In the rows, zero is written as 128.
Where one turn sends some rows of the set: a few examples, then the rows asked
Z_401: [111 116 144 137 110 138 143 107  87 119 132 121 121 112 150 130  97 133
 166 106 110 157 116 132]
Z_504: [139 146 134 140 120 160 135 106  70 124 125 102 125 106 148 104  94 130
 147 153 112 160 150 117]
Z_280: [112 150 110 122  75 150 108 152 108 129 107 117 119 117 130 103 115 157
 147 130 140  95 124  95]
Z_421: [109 132 109 148 134 152 124 133 110 113 117 103 140 124 135  87 128 153
 119 134 137 121 143 164]
Z_338: [101 126  90 127  97 133 104 145 106 118 161 120 122 112 154 108 120 178
 157 132 134  92 109 104]
Z_337: [106 122  87 131  89 136 112 144 109 123 161 122 119 115 159  97 121 175
 154 126 133  90 125 103]
Z_722: [124 118 125  94  91 132 107  93 119 124 122  96 136 137 174  92 102 144
 153 123 103 116 140 123]
Z_935: [121 121 128 110 106 141 137  87 136 163 109 126 140 123 140 120 128 137
 155 118  97 137 115 118]
Z_556: [108 125  89 119  92 134 116 155  96 104  96 101 161  89 132 109 118 136
 155 141 134 120 135 115]
Z_709: [125 115 134  96 120 139 149  95 137 153 143 107 130 130 160 131 117 156
 166 123 105 128 110 117]
Z_797: [117 122 135 114 105 150 142  95 112 139  82 112 145  96 123 111 123 154
 163 112  94 127 124 106]
Z_461: [131 124 143 104 126 125 145  84 128 151 139 101 130 138 155 125 111 137
 142 137 111 141 118 123]
Z_58: [114 130 105 144 132 115 145 118 108 149 114 106 122  96 115 101 115 166
 149 170 124 112 149  77]
Z_8: [107 104 112 123 110 109 126 145  92  93 136  94 139  84 151 109 103 168
 153 143 124  84 113 115]
Z_2: [122 142 111 142 146 157 129 126  97 129 129 101 149 105 133  92 129 160
 120 155 134  93 152 149]
Z_137: [129 101 113 102 121 150 140 108 117 131 151  97 145 103 160 124 120 176
 189 125  90 127 122 121]
Z_946: [130 145  97 114 132 139 114 116 102 153 152 103 151  95 129 111 116 158
 163 179 123  96 156 111]
Z_577: [123 111 118 105  88 125 119 100 132 117 106  95 118 137 164  91 106 153
 147 131 103 142 126 102]
Z_784: [ 92 124  84 119  89 140 117 144  92 104  94  97 156  93 131 114 122 140
 151 138 123 115 140 119]
Z_543: [ 98 146 106 128  83 144 108 155 100 132 104 120 125 118 130 110 117 153
 153 123 144  98 127  94]
Z_765: [ 96 105 106 119 106 118 125 142  91  94 131  86 130  91 149 119 104 174
 154 147 112  86 115 119]
Z_42: [121 118 100 143 137 111 141 123 107 147 109 111 130  96 124  94 119 163
 150 168 135 116 138  76]
Z_128: [122 129 136 122 106 150 124 104  93 114 139 120 129 105 145 133 100 133
 165 120 108 164 102 141]
Z_332: [122 126 112 155 149 131 147 156 119 131 118  90 120 113 127 106 123 172
 131 173 127 118 134 123]
Z_244: [131 117 130 118 116 124 134  87 129 162 123 117 135 135 149 119 120 125
 144 138 101 150 123 127]
Z_87: [119 140  98 133  95 148 103 140 108 148 170 129 115 134 157 101 118 155
 148 141 143 112 129 106]
Z_553: [112 151 125 139  91 142 114 135 107 146 129 129 101 131 135  97 111 154
 131 134 147 106 120  89]
Z_517: [130 137 125 127 110 159 150 104  90 121 147 118 146  97 145 140 119 134
 154 128 102 153 107 146]
Z_751: [123 119 145 148 111 140 169 117  87 131 125 117 123 105 144 140 107 138
 158 122  97 144 111 132]
Z_605: [131 118 106 158 143 144 139 157 112 131 114  94 115 113 132 100 125 175
 134 177 121 120 135 130]
Z_729: [124 117 126 147 136 143 123 155 115 113 121  90 113 128 140 100 113 172
 133 156 124 118 121 161]
Z_91: [138 140 103 108 138 136 111 121  97 151 142 103 158  96 136 106 114 154
 162 176 137  91 145 110]
Z_551: [143 113 135 135 104 131 174 124  95 139 122  99 123 105 144 139 107 151
 156 150  80 123 112  98]
Z_952: [138 125 132 152 126 143 134  98  72 120 150 109 116 100 158  98  94 146
 145 157  98 149 136 122]
Z_343: [134 140 103 119 103 155 155  91  90 132 144 113 172  95 145 126 129 128
 142 132  96 127 131 119]
Z_583: [121 144 106 143 146 146 121 132 104 137 132 105 156 105 128  98 131 152
 125 161 128  95 149 152]

Z_461 -> Z_401
Z_338 -> Z_332
Z_280 -> Z_2
Now these:
Z_935 -> Z_517
Z_784 -> Z_946
Z_421 -> Z_87
Z_42 -> Z_556
Z_504 -> Z_722
Z_137 -> Z_551

Where one turn sends some rows of the set: a few examples, then the rows asked
Z_277: [159 114 136 141 162 143  99 127  96 140 140 137 115 135 138]
Z_491: [110 131 122 127 140 127 145 148 141 124 125 155  84 151 114]
Z_423: [150 129 118 171 152 135 136 130 145 112 131 138 140 171 132]
Z_99: [144 126 118 122 107 123 124 120 127  98 136  99 108 177 126]
Z_434: [150 117 157 137 129 139 124 125 128  88 154 149 114 122 103]
Z_56: [105 154 125 117 118 136 133 117 135 147 112 146 113 132 138]
Z_105: [108 125 140 118 123 147 113 128 114 143 129 127 120 104 139]
Z_632: [144 129 121 140 141 129 117 137 123 112 139 123 180 136 128]
Z_77: [157 137 166 125 134 140 124 109 112 123 150 125 116 113 130]
Z_608: [149 146 130 126 134 104 134 142 142 110 133 151  97 139  90]
Z_486: [147 124 115 112  92 127 136 123 110 101 139 100 124 152 136]
Z_980: [156 120 102 133 136 118 118 149 111 111 131 174 130 133 103]
Z_388: [141 128 104 150 151 126 146 157 117 147 127 120 141 142 149]
Z_14: [144 123 103 130  94 124 130 126 121 119 124  98 101 158 139]
Z_392: [114 132 116 120 148 150 124 119 115 128 122 171 135 166 141]

Z_99 -> Z_14
Z_434 -> Z_491
Z_980 -> Z_392
Now these:
Z_423 -> Z_388
Z_608 -> Z_56

Where one turn sends some rows of the set: a few examples, then the rows asked
Z_996: [ 80 147 120 147 134 124 133 178 155 122 129 145 140 146]
Z_733: [ 82 151 122 154 129 122 136 177 156 116 135 145 135 142]
Z_914: [109 132 159 162 108 119 117 141 117 107 106 105 104 164]
Z_900: [120 171 144 138 134 145 119 154 117 108 104 101 150 114]
Z_53: [ 73 109 149 143 137 113 122 128 129 109 129  91 124 113]
Z_910: [ 71 117 157 149 154 110 124 142 124 110 124  87 114 118]
Z_833: [ 96 123 160 163 105 119 112 141 116 115 101  99 113 162]
Z_33: [112 172 146 151 136 150 132 153 124  91 116  92 159 120]
Z_31: [ 68 145 121 157 146 114  91 168 128 115 108 105 168 164]
Z_45: [ 99 133 160 167 105 113 109 138 122 108 109 103 106 163]
Z_885: [ 86 152 148 121 108 140 101 178 129 101 150  72 147 128]
Z_538: [ 82 147 124 147 129 125 141 177 153 128 128 143 142 145]
Z_35: [ 61 146 115 155 140 111 105 165 130 108 103 107 161 168]
Z_476: [101 123 159 163 111 118 111 137 117 112 106 100 109 161]
Z_808: [ 89 157 145 123 112 144  99 176 127  96 150  72 144 130]
Z_159: [ 57 157 133 146 145 110 102 157 139 103 103 115 163 165]
Z_525: [ 81 143 124 144 131 121 136 176 155 116 141 144 133 144]
Z_254: [ 86 154 143 127 109 138  96 180 127  89 150  74 140 141]
Z_174: [ 85 160 146 128 109 136  98 179 128  94 153  74 136 131]
Z_802: [ 70 113 148 145 145 120 116 128 123 121 136 100 127 114]
Z_281: [120 177 141 135 131 138 132 155 123 105 110  92 154 120]

Z_45 -> Z_174
Z_33 -> Z_159
Now these:
Z_35 -> Z_53
Z_476 -> Z_808
Z_900 -> Z_31
Z_254 -> Z_525
Z_885 -> Z_538

Where one turn sends some rows of the set: a few examples, then the rows asked
Z_132: [134  95 119 150 126 109 122 114 120  95 128 148]
Z_742: [127 123 138 144 117 161 100 103 147 146 103 119]
Z_406: [116 129 126 145 120 152 147 129 140 152 161 156]
Z_463: [138 113 118 143 128 117 152  88 131 112 123 148]
Z_666: [127 120 126 140 127 169 101 107 151 141 106 121]
Z_398: [114 140 131 110 130 118 134 148 119 157 111 147]
Z_601: [123 128 132 143 146 168 122 121 148 149 118 106]
Z_351: [140 104 143 146 150 163 128 129 122 111  97 150]
Z_909: [125 120 128 145 112 156  90 102 138 145 102 127]
Z_849: [130 143 141 147 110 149 133 128 119 139 160 157]
Z_383: [138  90 126 135 144 125 127 136 130  94 131 129]
Z_102: [117 112  96 131 145 122 134 124 116 147 161 147]
Z_432: [130 154 132 109 140 131 136 145 117 138 114 148]
Z_753: [127 117 116 141 122 165  91 106 143 140 104 129]
Z_331: [121 126 112 157 113 141  87 105 112 148 112 138]
Z_559: [118 116 122 130 125 108 117 132  97 154 157 139]
Z_468: [126 154 111 119 141 129 142 128 121 135 115 164]
Z_679: [110 140 111 119 130 116 140 130 123 155 111 164]
Z_714: [131 138 148 133 133 117 135 126 105 142 160 127]
Z_143: [113  87 144 156 124 135 126 119 123 145  88 157]
Z_241: [119  92 140 154 117  99 136 112 132 118 124 137]
Z_888: [123  85 146 138 136 113 140 134 143 115 127 118]
Z_226: [128  97 124 158 136 148 127 110 121 121  93 170]
Z_256: [115 134 148 157 115 141 113 104 130 161 112 115]
Z_934: [130 134 122 134 153 132 152 118 124 136 163 134]
Z_327: [113  82 116 129 125 109 145 113 141 142 119 135]
Z_216: [114 113 117 132 119 151 126 150 130 156 160 154]
Z_835: [124  94 163 143 137 148 128 138 124 135  93 137]
Z_557: [132  86 137 110 129 117 120 144 117 130 121 116]
Z_233: [129 121  95 142 144 167  97 121 130 136 118 129]
Z_110: [157 117 138 124 131 125 126 119 108  97 124 130]
Z_611: [128 127 132 134 110 148 113 150 110 145 159 153]

Z_132 -> Z_241
Z_432 -> Z_468
Z_327 -> Z_557
Now these:
Z_753 -> Z_909
Z_559 -> Z_714
Z_143 -> Z_835
Z_406 -> Z_216
Z_601 -> Z_233

Where one turn sends some rows of the set: a few examples, then the rows asked
Z_917: [148 114  68 112 145 166 124 107 124 127 136 148 115 150 111 136 142 144
 151  95 124 143 141 132 137]
Z_728: [134 111  97 111 103 145 110 137 110 148 128 109 114 157 101 136 120  97
 151 147  98 119 154  94 173]
Z_384: [152 119  71  88 114 145 139 170 104 135 125  98 130 132 118 156 154 113
 160 144 130  96 134 124 140]
Z_757: [178 119  39 137 118 151 130 114 108 141 144 125 110 156 105 138 144 107
 141 139 112 129 164  99 130]
Z_322: [149 101  98  74 148 173 134 166 134 127 122 123 118 145 126 142 131 152
 145 164 128 158 123 126 151]
Z_492: [168 110  74 138 149 147 112 134 161 145 131 140 111 147 122 129 144  95
 172 143 139 126 114 163 139]
Z_153: [132 112  80 135 130 175 133 126 108 159 126 103 131 127 141 123 116 107
 139 172 118 129 124 130 174]
Z_660: [154 105  53 110 128 163 130 148 132 134 138 126 120 144 101 126 113  78
 148 126 102 105 153 140 171]
Z_916: [162 101  70 110 139 172 101 137 118 116 132  96 146 181 143 109 129 116
 121 175 116 117 117 103 125]
Z_857: [150 105  50  94 139 170 121 152 131 112 165  87 121 155 120 127 131 120
 201 162 109 138 146 118 159]
Z_637: [201 120  86  96 125 162 111 152 140 135 163 101 131 144 144 127 143 100
 170 137 130 148 135 129 137]
Z_367: [134 103  93 132 155 149 109 133 103 136 141 129 114 150 145 112 163  86
 125 164 125 130 137  98 119]
Z_385: [131 125  55 143 158 163 112 132 143 117 136 127 107 166 116 105 129 136
 194 162 121 133 129 129 161]
Z_735: [151  97  45 135 142 133  89 122 110 155 138 136 116 171  97 120 124 138
 148 142 128 139 143 129 167]
Z_227: [145 114  48  80 136 163 115 179 140 160 129 101  98 165 121 132 120 116
 172 135 112 120 140 132 119]
Z_906: [110  98  72  99 137 132 138 132 137 123 134 134 104 168 125 127 121 107
 139 166 119 145 139 140  98]
Z_858: [159 131 102 129 169 169 103 132 114 155 126 107 115 164 128 113 147 151
 129 138 120 134 124 135 162]
Z_795: [159 100  67 108 133 133 138 160 121 142 121 123 103 183 121 164 159 132
 152 139 104 131 149 101 107]
Z_516: [173  83 117 144 151 130 123 146 127 142 145 110 146 167 138 135 123 109
 153 138 130 124 124 123 146]
Z_856: [159 102  64  80 147 128 119 159 117 125 158 131 113 164 167 145 135 114
 136 173 122 137 126 132 119]
Z_211: [157 117  71 143 139 177 122 132 118 134 103  99 121 162 113 141 169 122
 129 163 111 124 143 126 107]
Z_604: [138 119  90 117 145 162 138 134 125 155 160 107 148 144  96 127 133  84
 164 161 108 114 169 121 160]
Z_864: [160 143  76  82 141 175 120  98 124 145 134 103 117 155 117 134 147 154
 142 166 139 131 127 119 141]
Z_623: [134 107  81 104 142 138 117 118 134 122 175 150 111 164 143 158 126 107
 165 161  96 122 119 124 115]
Z_386: [153 157 108 112 138 150 114 145 127 120 143 116 126 154 103 125 155 159
 157 159 117 142 122 143 140]
Z_564: [144  97  61 101 130 140 141 131 133 135 165 144  77 143 125 112 119 105
 148 145 109 145 110 111 156]
Z_624: [134  94  86 137 165 151 108 149 114 113 154  98 119 166 141 135 107 133
 178 183 118 123 127 100 141]

Z_604 -> Z_386
Z_564 -> Z_153
Z_227 -> Z_735
Now these:
Z_856 -> Z_660
Z_864 -> Z_906
Z_795 -> Z_757
Z_367 -> Z_384
Z_624 -> Z_857
Z_492 -> Z_516

Where one turn sends some rows of the set: a few examples, then the rows asked
Z_705: [128 102 137 104 144 106  97 163 128 108 138 144 122 116 121 136 141 116
 126 150  94 105 122 140 125 134 115 142 113 155 117]
Z_831: [168 107 142 143 108 108 151  97 132 115 139 109 131  98 148 123 137 132
 139 132 131 112 106 138 121 135 136 129 120 158 136]
Z_3: [168 118 147 128 116 132 109 116 118 143 164 133 152 136 118 114 120 103
 136 143 111 124 101 158 130 125 121 130 129 177 144]
Z_375: [150 112 140 138 122 112 151 103 114 125 156 125 138 131 171 118 146 129
 128 119 109  93 117 148 109 129 130 126 112 167 128]
Z_276: [138 138 128 117  98 135 148 132 123 152 150  91 127 117 144 149 113 128
 137 102 116 136 162 117 149 128 126 135 132 106 109]
Z_748: [102 149 110 120 110 128 131 138 135 149 167 118 130 148 160 128 112 127
 142 116 105 120 167 136 124 139 135 119 127 114  92]
Z_567: [114 114 139 138 126 136 108 165 148  99 127 170 118 102 126 138 127 127
 128 101 114 102 143 115 132 151 123 131 125 110 134]
Z_955: [130 139 108 147 114 138 141 132 111 113 144  95 151 116 119 144 103 134
 124 103 130 163 159 122 138 138 145 131 133 103 137]
Z_451: [139 134 125 131 120 122 153  96 125 143 161 117 125 149 186 118 123 138
 124 104 113 102 137 147 112 137 133 120 123 134 118]
Z_453: [141 138 106 138 116 131 142 119 122 115 141  89 142 121 116 144 103 129
 122 112 139 157 156 121 132 145 154 114 130 104 142]
Z_641: [137 116 109 140 114 141 131 109 118 143 171 131 154 151 152  93  92 119
 124 125 112 137 124 170  98 131 137 125 124 138 117]
Z_52: [127 100 126 117 147 102  94 162 133  88 131 144 133 111 114 134 133 122
 131 153 105 111 118 142 121 137 121 143 116 151 127]
Z_968: [167 123 136 133  99 123 155  88 137 134 139  92 123 110 156 130 114 138
 133 113 134 124 122 131 135 134 133 130 136 121 136]
Z_862: [133 132 122 118 100 163  89 137 128 132 155  90 151 170 135 112 107 102
 134 124 135 128 117 113 146 143 127 135 137 123 139]
Z_161: [154 148 150 134 132 113 105 106 133 126 158 133 132 140 120 129 139 116
 136 145 117 113 109 144 136 150 135 110 132 176 155]
Z_529: [119 109 149 129 115 146  98 166 146 109 129 168 120 102 113 139 124 114
 128 110 109 111 135 116 141 145 117 135 129 111 135]
Z_730: [105 159 116 145 126 145 107 136 112 102 150  99 145 159 137 135 124 128
 120 105 128 135 143 107 146 158 144 128 135 119 148]
Z_775: [116 117  97 123  96 150 109 136 134 135 162 111 162 160 143  99  88 108
 141 132 124 135 135 146 111 133 137 127 126 114 109]
Z_467: [122  98 131 143 122 142 119 169 142 101 127 168 125  92 128 128 119 128
 126  96 117 112 142 120 123 145 122 138 118 108 125]
Z_412: [124 159 115 134 130 142 106 127 120 110 151  96 143 167 127 136 120 121
 118 112 135 133 143 110 144 161 147 113 134 121 157]
Z_9: [143 102 131 119 156 103 114 164 121  92 129 132 124 106 130 140 145 133
 121 128 110 103 125 127 127 138 115 149 107 154 128]
Z_149: [104 126  99 132  93 148 105 145 139 132 163 114 152 144 140 101  91 114
 149 135 122 143 137 140 119 140 138 134 131 112 100]
Z_310: [133 163 140 133 128 134  99  96 128 126 159 118 130 167 131 128 124 119
 119 130 119 125 116 135 143 158 142 110 144 144 162]
Z_920: [150 109 127 141 125 124 134 113 107 130 167 143 162 138 142 107 121 116
 128 132 104 119 117 172 100 122 131 126 115 172 130]
Z_238: [154 125 140 122 101 158 100 108 122 153 165 113 143 157 135 103 102 102
 126 133 118 135  99 145 138 134 125 134 140 144 140]
Z_413: [141  95 124 118 156 104 121 166 114 101 136 141 128 101 122 137 136 130
 116 132 102 117 133 141 115 132 120 145 103 154 117]
Z_993: [142  89 134 106 141 110 111 166 119 115 138 138 125 101 118 136 133 117
 122 142  97 116 125 141 122 126 114 149 107 154 111]
Z_403: [111 134 107 113 107 128 139 125 133 147 162 110 135 159 169 125 112 122
 136 116 110 110 162 137 112 135 139 112 121 112  98]
Z_668: [146 128 123 110  96 130 155 118 130 149 144  83 124 122 149 145 113 125
 132 107 125 128 157 116 137 130 135 122 127 103 113]
Z_93: [114 103 140 134 119 151  99 171 136 113 137 177 129 106 108 131 117 110
 121 110 103 122 139 127 129 142 122 132 123 113 129]
Z_676: [145 142 119 153 121 118 132  88 136 107 142 112 138 122 119 131 105 137
 126 130 135 150 126 146 126 151 156 111 142 124 159]
Z_500: [116 135 125 127  92 163  89 144 129 123 153  91 144 156 144 112 112 110
 140 124 132 130 116 107 152 147 128 146 139 119 128]
Z_966: [143  95 131 119 144 106 101 163 130  87 124 129 131 102 119 136 136 127
 130 142 115 109 113 130 131 135 114 153 115 149 132]
Z_720: [111 105 141 132 126 151 106 174 129 118 142 178 123 115 127 129 125 114
 115  99  99 110 143 123 125 143 120 133 116 119 122]
Z_703: [126  95 142 132 119 152 116 173 133 117 134 166 121 100 135 127 125 119
 120  92 108 107 138 116 129 141 114 143 115 115 119]
Z_533: [154 132 132 152 127 101 128  99 141 103 145 126 135 109 119 126 130 132
 139 147 131 127 113 149 118 152 150 110 126 162 151]

Z_703 -> Z_720
Z_676 -> Z_968
Z_276 -> Z_748
Now these:
Z_705 -> Z_52
Z_403 -> Z_775
Z_533 -> Z_831

